In the rows, zero is written as 128.
Turns in one plane each, and the order they were made in; the first pair answered
A:
[117 144 109 162 137 205 117 145 104] |-> [ 95 156 121 124 106 147 149 188 184]
[152  96 144 112 146  73  90  85 111] |-> [127 129 126 143 175 166 122  96  70]
[126 124 118 125 108 115 154 162 180] |-> [154  87 128 130 107  94 105 122 153]
[112 144 127 138 123 163 154 153 133] |-> [118 128 139 115 105 107 138 145 162]
X:
[120 137 136 117 148 112 155 117 132] |-> [116 145 134 128 146 135 158 126 133]
[103 128 152 120  80 141 142 150 173] |-> [116 116 147 151 102 195 120 121 120]
[118  90 139  91  90  79 148 148 178] |-> [102 115 116 138  74 187 155 175 158]
D:
[122 130 128 103 139  92 140 125 123] |-> [121 130 135 117 100 112 120 134 154]
[154 112 137  77 132   9 132 117 158] |-> [144 133 137 128  58 104  98 170 223]
[135 152 127  94 175  94 193 149 121] |-> [146 145 137  90 132  68 153 156 167]
[111 139 131 110 127  78 132 125 149] |-> [108 156 121 126 104 127 130 149 169]
Then:
Between the rows of a pair lie 2 to 3 turns.
[129 135 149 103 108  63 123 158 176] |-> [132 134 121 156 158 184 122 128  63]  A then A
[124 153 112 177 102 232 117 150 124] |-> [109 169 121 154  75 194 136 178 182]  A then X then A
[ 97 169 115 121  78 130 146 175 211] |-> [132 112 124 127  60  91  83 132 209]  X then A then A
[142 133 132 147 132  29 101  78 149] |-> [129 147 126 136 137  25 132  87 139]  A then X
[141 147 131 114 136 110 176 137 107] |-> [150 140 131 160 105 164 130 144 117]  D then D then X
[110 153 122 129 129 140 164 148 137] |-> [117 138 127 127  99 131 133 157 162]  A then D
[110 149 120 138 113 170 138 147 139] |-> [127 137 131 138  91 143 119 152 160]  A then X then A
[126 113 130 128  84  99 115 154 192] |-> [115 134 112 162 156 188 152 128  87]  X then D
[139 115 121 158 140 167 123 100  64] |-> [135 120 111 136 159 127 146  90  57]  X then A
[108 146 115 156 137 194 152 151 127] |-> [152  87 129 124 143  83  96  82 115]  X then D
[140  98 132 166 130 185  67 107 109] |-> [106 145 146 126  90 117 131 164 203]  A then A
[132 152 189  80 166  77 185 162 115] |-> [136 146 171 131 179 167 160 139  51]  X then X
[145 105 132 106 110  49 112  99 140] |-> [101 172 116 140 111 164 166 169 144]  X then D
[120 133 143  62 157  62 193 109 109] |-> [128 128 119 137 147 215 136 104  53]  D then A then A
[113 149 136 110 129  75 172 141 156] |-> [145 110 130 169 103 153  83 104 117]  A then D then A
[119 150 126 148 136 185 142 138 121] |-> [145 110 134 145 136 150  99 103 113]  A then A then A
[115 149 125 151  81 162 111 165 177] |-> [120 142 124 133  80 123 116 168 195]  X then A then A
[108 130 138 109  75 101 166 173 236] |-> [148  81 120 182 137 212  89  70  75]  A then A
